Each row below has a hidden score, from 0 to 40, with 20 about the middle. What is it? The score is a weighted sum of the row's numbers plus the product of two more (or one squared), each taken from its middle value.
[-1.1 -1.7 -0.3  0.9  0.5 -0.4  0.   0.3  1.8 -0.9 -0.8  1.1 -0.5 -0.8
 -1.3 -0.8] 33
[-2.3 -2.2  0.5  3.2  2.  -1.5  0.4  0.3 -0.6  0.7 -2.1  2.  -1.7 -1.4
  2.4 -1.2] 26
[ 0.6  0.2 -1.1 -0.7 -0.3  0.3 -0.1  0.1  0.3 -0.3 -0.9 -0.1  2.1  0.
 -0.1  0. ] 22
[-0.3 -1.6  2.4  0.1 -1.  -1.7  0.  -1.6  0.1  1.  -0.9 -0.1 -1.9 -0.9
 -1.3  0. ] 17
[ 0.5  0.6  0.3 -1.5  0.   0.9 -0.3 -0.9 -0.7  0.4  1.4 -1.6  0.7 -0.1
 -0.6  0.2] 15
[-1.7 -1.1  1.2  1.6  0.7 -2.7 -1.3 -0.6 -0.6 -0.1 -1.2  0.9 -2.  -1.6
  0.4 -1.4] 23
[ 1.7  0.7 -1.3 -1.1  0.6  0.7 -1.4  0.1  0.6 -0.9  0.8 -1.1  0.1 -0.5
  0.2  0. ] 17
[ 0.9  1.2  0.2 -0.4 -0.7  0.5 -0.6 -0.1  0.8  0.1  0.2  0.   1.3 -0.3
  0.  -0.1] 25
[ 1.2  0.5  0.4 -1.3 -0.7  1.2  0.2 -1.4 -0.2 -0.3  1.5 -1.6  0.3  0.1
  0.1  1.1] 20
[ 1.2  1.   0.2 -1.3  0.3  0.5 -0.4 -0.2 -0.1  0.8  0.3 -0.8  0.5  0.3
  0.3 -1.1] 13
[ 0.5  0.5 -0.3 -0.3 -0.3  1.5  0.8 -0.7 -0.1 -0.8  1.7 -0.8  0.8  0.1
 -0.6  1.3] 25
[ 0.3  1.3 -0.6 -0.9 -0.6  0.5 -0.9  0.4  0.6 -0.7  0.5  0.2  0.6  1.3
 -0.1  0. ] 23
[-2.4 -0.9  0.4  0.7  0.1 -1.1  0.9  0.6  0.2 -0.2 -0.6  0.7  0.3  0.5
 -0.1  0.5] 33
[-0.1  0.4  1.1 -1.5 -0.4  1.   1.7 -2.   0.   0.9  1.6 -1.8  0.9  1.2
 -0.7  1.4] 23
[-0.6  0.5  0.5 -0.8  0.   0.3  0.5 -0.3 -0.3  0.4  0.3 -0.8  0.8  0.7
  0.3  0.8] 20
[-0.1 -0.1 -0.5 -0.2 -0.3  0.  -0.5 -0.3  0.9 -0.5 -0.3 -0.2 -0.1  0.2
 -0.7 -0.2] 26
[-0.7 -0.5 -0.3  0.1  0.7 -0.8 -0.9  0.8 -0.5 -0.8 -0.8  1.5  0.4 -0.9
 -0.1 -1. ] 14
[ 0.7  0.3 -0.5  0.2 -0.3  0.1 -0.2  0.3  1.  -1.6 -1.4  0.1 -1.6  0.3
 -0.5  0. ] 26
[ 0.2  1.   0.7 -0.4 -0.7  1.3  0.5  0.  -0.6  0.8  0.2 -1.6  0.1  0.1
 -0.3  0.7] 17
[-0.8  1.  -0.3  0.4  0.7 -0.6  0.1  0.  -1.3  0.4  1.   0.1  0.6  1.6
  0.6  0. ] 19
[ 1.   0.6 -0.2 -1.7 -0.3  0.3  0.3 -1.  -0.6 -2.1  1.5 -1.9  1.2  0.8
 -0.6  0.6] 12
[-1.3 -1.8 -0.8 -0.4  0.3  0.  -0.8  0.1 -0.5 -1.1 -0.6  1.  -1.1 -2.8
 -1.5 -0.9] 18
[ 0.  -0.2  0.4 -0.8 -1.3  0.8  0.4 -0.6  0.3  0.6  0.1 -0.4  0.1  0.4
  1.6 -1. ] 17
[ 0.9  1.  -2.   0.7 -1.1  2.1 -0.2  1.9  0.3  0.4  0.1  0.1 -1.1 -0.4
  0.4 -0.9] 22
[ 0.7  1.2  1.2 -0.3 -1.  -0.1  0.9 -1.6 -0.3  0.4  0.  -1.3  0.   1.5
 -0.3 -0.2] 20
[ 0.4  0.9 -1.8  0.1 -0.5  0.6  0.6  1.9  0.3 -0.3  0.4  0.   0.6  0.7
  0.   0.4] 18
[ 0.   1.9  0.9 -0.8  0.  -0.4 -0.4 -1.2 -0.1 -0.3  0.6 -1.2  0.6  0.9
  0.4  0.1] 21
[-1.1 -0.9  1.7  0.7  0.3 -0.6  1.5 -0.6 -0.1  0.3 -0.5  0.2 -1.  -0.5
 -1.   0.7] 26
[ 0.1  0.8  1.  -1.6  0.   0.8  1.5 -1.5 -0.5  1.   0.8 -1.1  0.9  0.7
 -0.1  1.4] 16
[-1.2  0.2  0.6 -1.   0.   0.4  3.1 -1.2 -0.7  0.   0.6 -0.4  0.9  0.2
 -0.8  2.5] 18
[ 0.5 -0.1  0.2 -0.1 -0.1  0.2  0.1 -1.   0.4  0.5  0.  -0.4  1.   2.4
 -0.2  0.6] 23
[-1.2 -1.6  1.5  2.8  2.6 -3.1 -1.7  0.8 -0.2  0.7 -1.6  1.6 -2.2 -2.1
  2.  -1.2] 23
[ 1.4  0.3  0.5 -0.9  0.5  0.1 -0.2 -0.8  0.2  0.3  1.5 -1.3  0.5  0.
  0.  -0.7] 20
[ 1.   0.5 -0.9 -0.5 -0.3  0.2 -0.7  0.3  0.3 -0.4  0.  -0.3 -0.7 -0.4
 -0.1  0.1] 18
[ 1.2  0.2 -0.7 -1.  -0.6  1.1  0.   0.7  0.4 -1.   0.8 -0.2  0.5 -0.3
 -0.3  0.2] 17
[ 0.3  0.8  0.4 -0.1 -0.5  0.3  0.1 -0.6 -0.8  0.3  0.9 -1.  -0.1 -0.2
 -0.2  0.9] 20
[-0.5  1.1  0.8 -0.3 -0.7  1.2  0.8 -1.3  0.7  0.2  0.6 -1.   1.1  0.6
  0.4  1.6] 30
[-1.5  0.4  0.7  0.2  0.5 -0.3  0.7  0.1  0.5  0.7 -0.7  0.2  1.1  1.7
  0.9  0.8] 30
[-0.2 -0.4  1.   0.   2.8 -0.2  0.  -1.  -0.3  0.3  0.7 -0.2  0.  -0.4
  1.8  0.2] 24
[-2.1 -1.3  0.7  0.6  1.3 -1.2  0.5 -0.4  0.   0.  -0.4  0.6 -1.8 -0.3
  0.8 -0.2] 39
[ 0.9  1.4  0.2  0.6 -1.1  0.9  1.  -1.  -0.6  0.9  0.2 -1.5 -1.2  0.6
  1.2 -0.1] 20
[-0.1  0.   4.1  0.1  1.  -0.4 -0.9 -1.1 -0.7  0.6  0.3 -0.1 -0.5 -0.5
  0.5  0. ] 22
[ 0.9  0.5 -0.8  0.  -0.5  1.1 -0.1 -0.5  0.7  0.4  0.5 -1.1  0.1  0.4
  0.7  0. ] 22
[-0.3 -0.3  1.3 -0.2  0.1 -1.   0.5 -1.2 -0.7  0.7  0.5 -0.1 -0.3  0.9
  0.3  0.9] 18
[ 0.6  1.1  0.9 -0.5 -0.1  0.1 -0.6 -1.7 -0.6  0.9  0.2 -1.2  0.6  0.6
  0.4 -0.7] 18
[-0.5  1.6 -1.2 -0.1  0.4  1.3  1.6  0.2  1.7  0.4  0.6  1.3  2.7  2.4
  0.7  2.5] 31
[ 1.4  0.8 -0.8  0.   0.4  1.2 -0.3  1.   0.4 -0.6 -0.3  0.5  0.8  0.1
  0.7 -0.5] 22
[-1.3 -1.9 -0.6  1.8  0.9 -2.5 -1.2  0.8 -0.4  0.1 -1.2  0.8 -1.9 -0.3
  1.7 -1.8] 25
[ 0.2  2.1 -0.2 -0.6 -1.2  0.8 -0.4  0.   0.2 -0.5  0.2 -0.9  1.2 -0.3
 -0.1  0.6] 21
[ 1.3  0.6 -0.6  0.1 -0.2  2.5  0.9  0.3  0.3 -1.8  0.5 -0.2  0.3 -0.4
 -0.7  0.7] 30
[ 0.7  2.3 -0.6  0.5 -0.4  0.7  0.2  0.8  0.9 -0.3  0.2 -0.1  0.4 -0.3
  0.5  0.1] 26
[ 0.3 -0.3 -1.3  1.  -0.3  0.9  0.6  1.1  0.3  0.4 -0.6 -0.6  0.2  0.2
  0.   0.4] 19
[ 0.  -0.5  1.6 -0.5 -0.5  0.5  0.6 -0.9 -0.6  0.9  2.1 -0.7  0.7  0.
  0.5  0.9] 17
[ 0.7  1.5  1.1 -1.1 -0.2 -0.4  1.2 -1.7 -0.4  0.5 -0.4 -1.8  1.2  1.1
  0.4  1.1] 18
[-0.2 -0.5 -1.8  0.1  0.5 -0.5 -0.5  1.8  0.  -0.7 -1.2  1.4 -1.3  0.7
 -0.2 -0.5] 26
[-0.7 -0.7  1.8 -0.1  0.5 -0.4 -0.7 -1.4 -0.1  0.3  0.2 -0.5 -0.1  1.2
  0.  -0.5] 21
[-0.6  0.7  0.5  0.   0.  -0.2 -0.5  1.2 -0.1  1.4 -0.2 -0.4  0.1  0.7
  0.2 -0.5] 23
[-0.6 -1.3 -0.8  0.4  1.1 -1.1  0.1  0.8 -0.3 -0.1 -1.2  1.2 -1.2 -0.9
 -1.2 -0.3] 15
[-0.4  0.2 -1.2  0.  -0.6  0.9 -0.6 -0.7  0.1 -0.2  0.6  1.   0.1  1.3
  0.  -0.1] 28
[ 0.7  0.4  0.1 -1.1 -2.2  1.   1.1 -0.3 -1.4  1.1  0.3 -0.5  0.   0.7
 -0.3  0.9] 6
[-2.1 -1.7  1.4  2.   1.4 -2.1  0.3  0.   0.2  0.8 -1.3  1.  -1.7 -1.
  1.2 -1. ] 31
[ 1.1 -1.1 -1.6 -0.4 -0.1 -0.1 -1.3  0.4  0.4 -1.   0.   1.   0.2 -0.1
 -0.3 -0.1] 19
[ 0.4  1.7 -1.3 -0.8 -0.6  0.3  0.6 -0.5 -0.3  0.1  0.8 -0.3  0.4  1.
  0.1  0.8] 15
[-0.3 -0.1 -0.3 -0.2 -0.2  0.7 -0.4 -0.4 -0.5  0.2 -0.3 -0.5  0.9  0.5
  0.4 -0.6] 17
[ 0.4  0.5 -1.   0.7 -0.4  0.2 -1.6 -0.1  0.5 -0.1  0.4 -0.2 -0.2  0.7
  1.3 -0.2] 23
[ 0.3  0.2  1.2 -2.6 -1.   1.   1.3 -1.3 -1.2  0.   1.8 -1.1  0.1  0.3
 -1.3  0.9] 11
[ 0.4  1.5 -0.2  0.4  0.2  0.2  0.1  0.9  0.4 -0.7 -0.9 -0.1  0.5 -1.3
  0.4 -0.6] 23
[ 0.9  0.9  0.6 -1.2 -0.1  0.7 -0.1 -1.3 -1.2  1.5  1.5 -1.8  0.7 -1.2
  0.   0.6] 18
[-0.1  0.9  0.7 -0.2 -0.3  0.7 -0.4 -1.4  0.4  0.3  1.  -0.2  1.1 -0.7
 -0.1 -0.3] 28
[-1.4 -1.2  0.   1.4  1.2 -1.9 -0.7  2.  -0.2 -0.8 -2.2  2.8 -1.3 -0.8
  0.2 -1.4] 18
[-2.7 -1.7  1.4  0.8  1.4 -1.4  3.5 -0.2 -1.5  0.3  0.   2.  -1.1 -0.3
  0.   2.1] 12
[ 1.  -0.2 -0.3 -0.9 -0.5  0.5 -1.5 -0.1  0.7 -0.8 -0.4 -0.2  0.8 -0.2
 -0.6  0.6] 22
[ 1.  -0.3 -1.1  1.  -1.2  0.6  0.2  0.2  0.3  0.  -0.7  0.4 -0.8 -0.6
  0.8 -1. ] 21
[-0.8 -1.9 -0.9 -0.4  0.3 -0.5  0.6  0.8  1.3 -2.4 -0.1  1.2 -1.1 -0.9
 -0.6 -0.4] 26
[-0.8 -0.1  0.   0.2  0.2 -0.1 -1.2 -0.2  0.  -1.2 -0.2  0.1  0.3  0.5
 -0.7 -1.1] 22
[-0.9 -0.6  0.4  1.1  0.9 -1.4 -0.2  0.5 -0.1  0.8 -0.7  0.6 -0.6 -0.2
  0.3 -0.5] 23
[-1.5 -0.5  0.   0.8  2.8 -0.8  2.5  0.8  0.5  0.6  0.1  1.8  0.4  1.1
  0.1  1.5] 27
[ 0.5  0.4  0.3 -1.8 -0.4  1.1  0.3 -1.2  0.1 -0.2  1.  -1.4  0.7  0.2
 -0.2  0.7] 18
[-0.2  0.6  0.1 -0.6 -1.4  1.1  1.7 -1.1 -0.5  1.4  1.5 -1.4  0.5  1.2
  1.1  1.9] 21
[ 0.9  0.4 -1.3  0.  -1.4  0.8 -0.8  0.6  0.1 -0.4 -0.5 -1.4  0.3  1.2
 -0.2 -0.9] 8
[ 0.3 -0.8 -1.1  0.5  0.1 -0.1  0.5  1.7  0.5 -1.  -0.9  1.6 -0.9 -0.5
 -0.6 -0.2] 20
[ 0.8 -1.4 -1.7 -0.9 -1.1  1.3  0.3  0.9 -0.2 -0.4  0.3 -0.1 -0.2  0.6
 -0.5 -0.2] 8
[-0.3 -0.2  0.4 -2.7  0.5  0.3 -0.6 -1.7 -0.1  0.5  1.2 -1.4  2.2  0.2
  0.1  0.6] 15
[-0.4 -1.1  2.7 -1.5  0.6 -0.5  2.2 -1.  -0.5  0.7  1.1 -0.6 -0.5 -0.1
 -1.1  0.3] 16
[ 0.  -1.1 -0.2  1.8  0.4 -1.5 -1.6  1.7  0.1 -0.7 -1.6  2.4 -1.  -1.7
  2.2 -1.4] 17
[-0.3 -0.3 -0.3 -0.5 -0.8  0.5 -0.4  1.3 -0.2  0.2 -1.   0.5  0.5  0.2
 -1.  -0.4] 16
[ 0.4  0.5 -0.5 -0.7 -0.2 -0.9 -0.4  0.   0.6 -0.4  0.4 -0.8  0.4 -0.2
 -1.6  0.7] 22
[-0.5 -0.2  1.6  0.2  1.  -1.2 -0.9 -2.6 -0.3  1.  -0.3 -0.3  0.   0.
 -0.5  0. ] 20
[ 0.9  0.4 -0.4 -1.5 -1.5  1.1  0.2  0.  -0.2  0.4  1.4 -1.1  0.8 -0.1
 -0.8  1.5] 16
[ 0.2  1.1  1.3 -1.5 -0.3  0.7 -0.8 -1.7 -0.1  0.3  1.7 -2.2  0.9  0.6
 -0.4  2.6] 22
[ 0.1 -0.3  1.7 -1.4 -1.1  0.2  0.6 -1.2 -0.5  1.   1.6 -1.6  0.7  1.1
 -0.7  1.2] 13
[ 0.3  0.3  1.  -0.9 -0.2  1.7 -0.6 -1.2 -1.1  1.   0.8 -1.3  0.2  0.7
 -0.7  0.6] 17
[-0.9  0.7  0.6 -0.4  0.2  0.4 -0.3  0.3 -0.2  0.7 -0.1 -1.1  0.5  0.6
 -0.2  0. ] 23
[-0.1 -0.2 -0.6  0.4 -0.4 -0.5 -0.5 -0.4 -0.8  0.3  0.5 -1.3 -0.5 -0.5
 -0.1 -0.1] 17
[ 0.7  0.   0.7 -0.2  1.1  0.  -1.1 -0.6  0.5  0.6  1.4 -0.3  1.1  1.
  0.   0.9] 24
[-0.5 -1.  -0.6  0.   0.3 -0.4  1.2  1.   0.2 -1.2 -0.9  1.2 -1.2 -2.1
  0.4 -1.2] 16
[ 1.4  0.3  0.3 -0.4 -1.   0.7 -0.1 -1.   0.  -0.4  1.  -0.6  0.5 -0.2
 -0.3 -0.7] 26
[-0.6 -1.5 -0.4  0.4  0.5 -0.6 -0.2  1.  -0.1 -1.2 -1.   1.  -0.5  1.1
 -1.  -0.9] 19
[-1.  -0.1  1.3  0.3  0.   0.2 -1.7 -1.   0.1  0.5  0.   0.4  0.6 -1.3
  0.7  0. ] 25
[ 0.2  1.1  0.   0.7  0.9 -1.  -1.7  0.6  1.5  1.1  0.2  0.2  1.8  1.3
  1.2  0.4] 27
[-0.4  0.6 -0.7 -0.3  2.1 -0.7  1.2  1.4 -0.1 -0.4 -0.3  0.8  1.2  1.2
 -0.4  0.6] 18
[ 0.5 -1.3  0.1 -0.4 -0.7  0.7  0.2 -0.4 -0.8 -0.6  0.6  0.4  0.2  0.
 -2.   0.4] 21
[ 1.2  1.7 -1.3  1.   0.7  0.  -0.4  1.5  1.   0.1 -1.2  0.6 -0.5 -1.1
  1.5 -1.5] 19
[ 0.3  0.6 -0.1 -0.5 -0.3 -0.6 -0.1 -1.1 -0.5 -1.   0.3 -0.2 -0.8  0.7
 -1.4 -0.2] 18
[-0.7 -0.1  0.5 -0.7  0.2  1.2  0.4 -0.4 -0.2  0.1  0.3 -1.3  0.4  0.
 -0.7  2.1] 23
[-0.9 -2.7 -2.7 -1.   0.2  0.2  1.7  1.  -0.1 -1.1 -0.7  1.5  1.1  0.6
 -1.3 -0.1] 15
[ 0.1 -0.5  0.  -0.5  0.1 -1.1  0.3 -0.9  0.8 -0.7  0.3 -0.6  0.8  0.1
 -0.3 -0.3] 24
[ 0.  -0.4  0.1 -0.1  0.2  0.4 -0.8  0.6 -0.2  0.3 -0.7  0.3  0.3  0.3
 -0.1 -0.6] 17
[-2.1 -2.2  2.1  3.1  1.1 -2.5 -0.5 -1.1 -2.1  0.8 -1.3  1.6 -3.4 -2.1
  1.8 -2.1] 16
[ 0.9  1.2 -0.7 -0.7 -1.   1.2 -0.2  0.5  0.1 -0.8  0.4  0.5  0.8  0.6
 -0.1 -0.5] 17
[-1.8 -1.5  0.8  2.4  1.6 -2.1  0.   0.1 -0.3  1.  -0.3  1.4 -1.9 -0.8
  1.3 -0.8] 30
[-2.1 -0.8  0.8  1.5  1.  -1.8  1.2  0.1 -0.7  0.3 -0.9  0.3 -0.8 -1.2
  0.5 -0.5] 24
[ 0.7 -0.2 -1.   0.1  0.2  0.2 -0.1  0.8  0.6  0.  -0.4  0.4  0.8 -0.3
 -0.2 -0.3] 23
[ 1.2 -0.7 -1.   0.1 -0.2 -0.1  0.   1.6  0.1  0.2 -0.2  0.5 -0.2 -0.1
  0.4 -0.5] 14
[ 0.  -1.5 -2.1  0.6  0.2 -1.2  0.6  1.6  0.2 -0.9  0.   1.2 -1.3 -1.1
 -1.3  0.2] 20
[-0.8 -1.4 -0.8  0.6  2.   0.3 -0.4  1.6  0.5 -1.  -0.6  2.1 -0.6 -1.
  0.3 -0.8] 24
[ 1.2  0.1 -0.4 -1.3  0.4 -0.4 -2.2  0.3 -0.2 -0.5  0.9 -0.7  0.9 -0.1
  0.2  0.7] 13
[ 0.3  1.   0.4  0.2 -0.4  0.6 -0.8 -0.5  0.4 -0.4  0.1  0.2  0.6  0.
  0.4 -0.6] 24
[ 1.4  0.  -0.8 -1.2  0.2  0.7 -0.8  0.8  0.  -0.8  0.4 -1.1  0.6 -1.4
  0.9 -0.1] 12
[ 0.4  0.1  0.  -1.1  0.2 -0.3 -0.3 -1.1  0.2  0.1 -0.1 -0.7 -0.5  0.2
  0.1  0.4] 18
[-0.6  1.   0.8 -0.3  1.1 -0.6 -0.3 -1.6  0.1  1.   0.5 -1.4  0.5  0.9
 -0.3  0.3] 27
[-0.7  0.7  1.2 -0.8 -0.1  0.2  1.6 -2.3  0.   0.6  1.7 -1.2  0.4  0.7
 -0.7  1.7] 28
[ 0.6 -0.3 -0.5 -0.4 -0.4  0.2 -0.5  0.   0.  -1.3 -0.7  0.6  0.2  0.
  0.2 -1.1] 17
[-0.3  0.7  0.7 -0.4 -0.6  0.3  0.  -0.5 -0.9  0.5  0.5 -0.5  0.  -0.9
  0.8  0.3] 16
[-0.2  0.8  0.5 -0.7  0.2 -0.6 -0.7 -1.7  0.2  1.   0.1 -1.4  0.4  0.8
  0.2  0.2] 23
[-0.4  0.3  0.9  0.1 -1.2  0.4 -0.1 -1.8 -0.9  0.5  1.3 -0.7  0.3  0.6
 -0.3  0.7] 23
[ 1.1  1.  -1.3  0.  -1.6  1.2 -0.4  0.8  0.  -0.6 -0.5  0.6 -0.1 -0.7
  1.  -0.8] 14
[-0.9  0.   1.2 -1.2 -0.4  0.8 -0.2 -1.5 -0.6  0.5  1.3 -1.4  0.5  1.3
 -0.5  0.3] 20
[ 0.2  0.6  0.  -0.3  0.   0.4 -0.4 -0.9 -1.1  0.   0.9 -0.7  1.1  0.7
  0.7  0.3] 18
[ 0.5  0.1 -0.1 -1.1 -0.7  0.4  0.6  0.4  0.1  0.4 -1.1 -0.1 -0.2  0.2
 -0.6  0.1] 12
[ 0.2  0.5 -0.2  1.1  1.3 -0.7  0.9  0.1  0.8  0.1  0.3  1.2  0.5  0.
  0.2  0.4] 30
[ 0.7  0.3  0.5  0.3  0.3 -1.8 -0.7 -0.1  0.1 -0.4 -3.1  0.5  0.3 -0.5
 -0.4 -1.4] 8
[ 0.2  0.4  1.1 -0.1 -2.6  0.1 -0.7 -0.7  0.3  1.1  0.1 -0.7 -0.2  0.
  0.  -0.1] 21
[ 1.2 -0.1 -0.7  0.1 -0.5  0.9  0.4  1.2  0.4 -0.9  1.2  0.2  0.5 -0.6
 -0.3  0.3] 21
[-0.4 -1.7 -0.5  0.7 -0.4 -0.7  0.7  1.  -0.6 -1.1 -0.5  1.3 -1.7 -1.
 -1.  -0.3] 18
[-0.6 -1.4  0.   0.5  0.3  1.4 -0.5 -0.2  0.1  0.  -0.4  0.7  0.3 -0.2
 -1.6 -0.1] 26
